In the rows, 128 means zero.
Each path below is one point turned by a fixed rotation once a step. After each direction that follows a path, write how fast that rotation turns it, in degrees a step (0 if it stays still).
Each turn is a multiple of 5 degrees from 10 to 175, or 0.
Each row of a path follows its step; steps can be skipped.
Rotation 1:
step 5: [132 133 123 132 132 127 125 124 127 145 131 127 131 131 118 121 130 125
 126 124 125 141 134 130 130 119 132 128 134 123 136 131 135 134 133 133
 121 140 125 126 129 129 118 131 124 130 131 130 139 131 124 134]
step 6: [131 138 128 132 130 114 133 123 122 134 127 134 126 126 128 133 124 132
 131 126 123 137 127 123 140 125 125 134 125 118 134 123 128 138 131 125
 113 131 120 132 128 124 127 128 136 133 125 122 133 135 126 133]
step 8: [116 123 119 135 130 118 120 130 131 138 128 124 131 122 130 122 129 125
 129 128 129 139 128 130 132 129 125 130 128 121 127 136 128 131 123 120
 125 116 130 133 130 120 116 127 139 135 128 127 132 121 129 131]
step 10: [131 133 123 141 130 124 126 123 128 139 127 137 140 130 120 128 125 138
 130 126 128 135 128 119 137 123 130 133 137 119 131 133 133 131 133 140
 127 127 125 129 122 128 123 137 131 134 133 127 124 123 122 126]
step 11: [140 134 124 134 132 119 131 126 129 131 130 127 128 134 137 127 133 130
 124 132 127 132 128 124 135 133 137 133 129 129 123 133 128 135 134 136
 117 127 126 144 126 122 129 136 137 134 124 117 131 127 126 131]
step 16: [135 139 121 140 132 129 130 126 119 127 127 127 127 130 130 127 127 118
 124 130 127 138 139 129 137 121 136 123 127 133 136 134 124 137 124 125
 125 131 127 139 121 123 130 134 130 133 123 124 133 125 132 128]
step 18: [129 130 123 129 123 134 132 122 125 127 128 126 121 132 128 123 130 133
 130 130 120 133 129 127 128 129 127 131 146 115 131 136 123 136 120 122
 132 130 130 131 127 122 121 128 140 136 123 123 137 121 128 135]
step 20: [125 131 118 134 138 124 127 131 118 131 126 134 135 127 135 127 130 139
 131 132 118 136 130 124 139 121 130 133 132 131 131 132 124 141 133 120
 135 130 129 130 127 118 136 130 134 124 127 126 131 130 119 126]
Directions:
[127 125 129 128 128 131 129 126 128 129 128 129 127 130 126 128 130 125
 128 129 130 128 129 130 128 127 131 129 129 127 128 128 130 131 127 129
 128 128 130 132 126 129 130 128 126 127 127 130 127 130 129 128]
155
[129 127 130 126 130 128 128 128 126 125 124 131 129 128 127 126 129 129
 128 126 127 129 129 124 127 129 128 129 127 126 129 130 132 129 129 130
 127 130 128 127 129 129 128 128 129 127 128 127 128 129 128 128]
80
[127 128 130 130 127 129 126 128 125 128 130 128 130 129 127 131 126 126
 131 128 127 126 127 125 126 127 129 130 128 128 128 126 126 128 131 128
 127 129 129 129 129 129 128 130 129 128 128 126 130 128 126 129]
80
[128 127 127 129 126 128 132 128 128 126 129 130 129 129 128 130 127 131
 127 129 128 128 125 128 127 129 128 130 129 123 125 128 126 128 127 130
 129 128 126 129 127 129 128 127 126 128 130 126 127 128 129 128]
100
Rotation 2:
step 0: [123 124 131 126 121 129 127 135 133 129 129 128 132 133 132 119 122 126
 122 122 129 125 126 127 134 126 128 120 130 116 137 125 130 123 121 139
 132 135 140 140 129 130 122 124 128 125 132 126 121 131 127 136]
step 3: [133 123 126 133 129 123 126 122 121 121 128 131 117 130 133 125 122 124
 127 123 139 126 120 147 136 116 124 126 132 134 123 132 129 130 126 131
 128 119 132 126 127 126 128 133 131 129 128 133 125 126 133 126]
step 5: [120 136 117 133 126 130 128 131 133 123 134 123 132 132 130 125 123 124
 123 125 123 125 133 131 133 131 125 129 121 121 130 136 127 133 109 132
 128 135 131 132 126 138 128 129 132 121 137 124 123 129 128 125]
step 11: [119 134 121 129 111 130 122 122 129 127 130 132 123 130 130 121 128 118
 120 127 126 133 128 129 139 132 133 124 131 123 137 133 127 135 120 132
 120 131 122 135 127 132 131 128 131 131 127 131 129 133 136 125]
step 12: [128 132 119 125 119 131 131 123 128 128 128 120 127 133 122 122 128 120
 127 121 135 125 124 125 135 131 118 130 128 122 136 130 131 127 129 125
 132 126 135 131 129 134 120 128 137 138 140 126 129 140 125 123]
step 14: [131 124 124 128 132 118 126 134 131 125 125 128 128 136 137 132 121 130
 116 132 127 129 122 143 132 126 134 126 125 137 124 130 132 130 133 129
 133 124 130 134 123 134 127 122 121 128 128 123 134 138 123 121]
step 16: [118 131 131 131 114 124 127 117 123 119 137 125 133 133 133 118 124 127
 128 123 127 132 123 128 132 121 127 126 133 132 127 131 127 134 124 136
 129 128 139 127 126 131 130 136 126 131 130 130 117 130 133 127]
step 17: [129 123 123 129 118 128 125 126 132 124 132 128 132 133 132 122 115 125
 128 125 130 128 127 117 133 122 119 119 127 115 136 131 131 133 122 132
 132 125 127 139 123 136 126 132 133 132 124 134 134 132 128 132]
Directions:
[125 128 127 127 125 129 127 127 126 129 128 127 127 129 126 126 130 126
 130 128 127 126 128 126 125 130 127 124 128 127 129 129 128 126 126 131
 129 127 127 130 127 129 128 128 127 128 130 128 129 128 126 129]
65
[130 127 127 129 130 129 129 130 131 128 128 130 127 130 129 127 128 129
 128 125 129 127 127 129 126 128 125 129 129 126 128 129 128 125 126 129
 128 129 126 128 129 129 126 130 130 127 130 127 126 126 130 129]
145
[126 130 129 130 128 127 129 130 132 129 131 129 126 128 127 128 126 129
 131 129 126 128 128 127 130 128 130 126 130 128 127 130 131 128 128 129
 125 128 131 127 127 130 129 129 128 130 129 128 127 126 128 127]
65
[129 129 129 126 125 127 129 127 130 129 129 129 130 129 128 129 128 129
 129 129 126 128 127 132 129 128 128 127 125 129 129 130 126 126 126 129
 129 129 130 128 131 126 128 127 126 125 128 127 130 127 129 128]
70
